rotation steps, each row followed by its count of steps:
The counts run from 0 to 155.
[137 116  95  88 172 112 126 116  60 112 101  96 105 107 149 145 100 101
 122 116 126 102 129 145 120  87 138 116 138 108  91 168 144  92 125] | 11
[125 171 124  84 182 132 168 103  98 126 110  86 156 105 117 128 137 144
 138 127 113 139 112 168 108  88 131 126  81  90 137 161 102 104 103] | 85
[132 148  88  82 166 122 151 129 141 134 112 109 107 137 155  82 123 138
 137 114 160 126 132  94  71 132 140 131 137  77 168 151 158 123 171] | 58
[146 146  77  87 171 122 145 122  66 117 103 101 127  94 136 153  92 123
 121 149 123 135 159 138 115  89 155 117 119  90  98 147 143 106 108] | 8
[146 167  79  97 160 127 176 125 135 173  96 111 132 116 137 115 144 172
 140 144 138 138 143 121  82 106 154 141 109  73 162 131 128 138 144] | 141
[127 157 118  84 161 127 148 102  78 117 123 104 146  97 124 132 123 143
 125 143 101 140 110 144  96  92 127 117  85  77 144 181 108  99  98] | 87
[123 129  95  79 185 129 140 110 100 174  96 116 120 108 169 110 124 164
 115 136 136 133 124 121  75 106 174 130 132  83 138 138 135 113 136] | 145
[151 117  73  78 154  97 126 113 118 161 103 120 108 166 158 113 106 104
 149 106 118 102 142 152 108 121 173 118 157  67 108 117 140 118 143] | 68
[129 136 105  66 178 128 134 116  75 124 120  98 125 110 143 159 111 102
 140 143  87 154 110 128 101  92 111 112  86  86 137 162 138 111 112] | 90
[146 128  72  95 149 111 137 113 105 140 106 113 109 141 147  89  91 138
 123 119 123 105 152 126  93 139 185 115 157  48 131 133 123 109 136] | 65
[130 159  90  74 168 108 138 107 112 163 112 124 152 118 157 138 138 149
 139 146 127 137 126 120  72  70 148 140 101  81 129 150 154 114 125] | 0
[143 183 112  69 160 104 166 105 134 137 117 116 160 130 132 145 142 123
 159 118 118 137 113 176 112  83 119 125  85  94 130 167 131 114 121] | 82
[155 149  96 136 136 122 143 106  76  84 131 127 135 128 136 129 139  99
 168 131 112  56 117 153 131 101 118 116 108  99 154 188 136 100 146] | 21
[170 166  83 102 119  87 163 102 132 156  96 123 125 143 129 129 118 128
 145 101 126  89 143 187 121 112 164 127 137  70 106 142 112 109 123] | 73
[160 169 101 146 144 137 173 126 104 108  94 111  96 121 146 146 145  78
 161 121 128  71 133 134 124  94 113 152 102 136 153 135 178 122 141] | 105
[150 123  65  89 146 104 128 114 109 145 110 123 112 152 153 106  94 127
 133 122 120 104 150 130  93 134 179 112 157  50 124 133 132 114 137] | 66
[116 181 132 111 185 144 160 114  97  94 111 128 103 156 183  95 124  95
 151 108 152  95 112 116 118 138 127 123  93 119 157 119 164 102 138] | 114
[133 148 125 106 136 128 157 131 139 148  79  98  50 126 150 125 135 137
 180 113 177  98 121 136 114 121 102 161 108 127 157 140 138 116 154] | 48
[133 141  87  91 189 137 157 119 108 174  91 109 131 113 149 114 135 173
 140 154 136 139 139 129  83 107 171 141 119  83 149 125 129 126 136] | 143
[145 157  80  94 175 136 169 125 123 178  97 112 135 114 144 114 136 172
 141 155 134 145 146 126  84 106 164 140 109  76 155 126 127 133 138] | 142
[151 135  84  86 172 121 169 114  93 143  83  91  99  99 132 128 102 124
 109 112 134 124 148 173 113 109 174 128 160  97  95 148 129 111 123] | 152
[137 153 132 122 137 143 164 127  88 145  66 100  44 119 151 137 103 120
 152 126 122 106 129 138 137 148 125 129  89 110 149  96 103 106 103] | 40
[134 118  91  85 179 121 127 118  56 116  99  94 110 103 147 149 100 109
 126 134 124 110 139 144 117  84 146 116 132  99  85 159 141  96 118] | 10
[114 187 132 107 179 141 169 114 102  92 105 123  96 155 179  87 121 101
 135 103 155  99 111 116 119 142 125 114  98 119 160 117 154  99 136] | 115
[131 147 114  92 151  98 131  87 114 154 114 131 147 139 143 132 146 143
 164 116 127  89 104 198 114  87 147 140 113  88 117 169 119  92 128] | 78
[119 133 104  96 180 135 140 119 122 132 107 108  97 136 156  79 128 161
 157 134 171 109 124 107  74 124 141 145 133  92 167 154 146 115 168] | 56
[143 144  77  90 186 134 173 133 137 137 104  87 107 146 137  83 112 125
 134 112 145 137 151 116  93 137 161 129 141  74 144 112 143 135 150] | 61
[144 141 109  99 149 125 160 123  82 118 100  73  88  83 125 150 109  82
 103 107  89 127 123 123 106  90 107 120 105  98 141 160 126 113 109] | 94
[113 152 137 109 153 137 138 106  72 129  96 130  81 137 185 115 119  99
 134 120  95 108  90 110 114 144 123 100  80  98 175 117 120  95 112] | 34
[140 166  98  96 145 116 175 125 148 181  94 106 118 118 143 105 157 164
 136 112 144 124 127 122  80 106 137 146 109  83 172 142 120 129 158] | 139
[162 155  88  99 124  85 159 105 136 156  94 117 116 140 131 120 121 118
 133  82 124  91 138 184 119 110 164 124 147  73 108 138 113 109 130] | 72
[128 167 107  73 182 113 164 113 104 142  91  87 132  95 143 129 120 125
  94 103 132 144 127 130  87  75 145 129 116  98 109 150 142 107 119] | 4
[154 144  97 109 132 124 162 128  76 115  97  79  86  82 118 158 107  86
 108 117  88 124 132 119 113  93 110 119 105  95 139 155 128 114 109] | 95
[165 146  82  91 138  98 152 126  89  95 106 105 107 110 136 158 109  75
 129 102 123 100 134 149 129  90 112 107 134 108 108 173 152 105 141] | 14
[155 140  84  76 183 124 168 123 107 148  83  94 102 100 140 133 103 118
 112 116 132 137 150 167 111 108 172 127 154  98 100 132 135 121 126] | 151
[131 147 128 125 121 140 151 123  86 146  64 107  37 119 149 134 103 130
 156 133 131  94 128 136 133 149 127 134  93 108 152 111  99 105 104] | 41
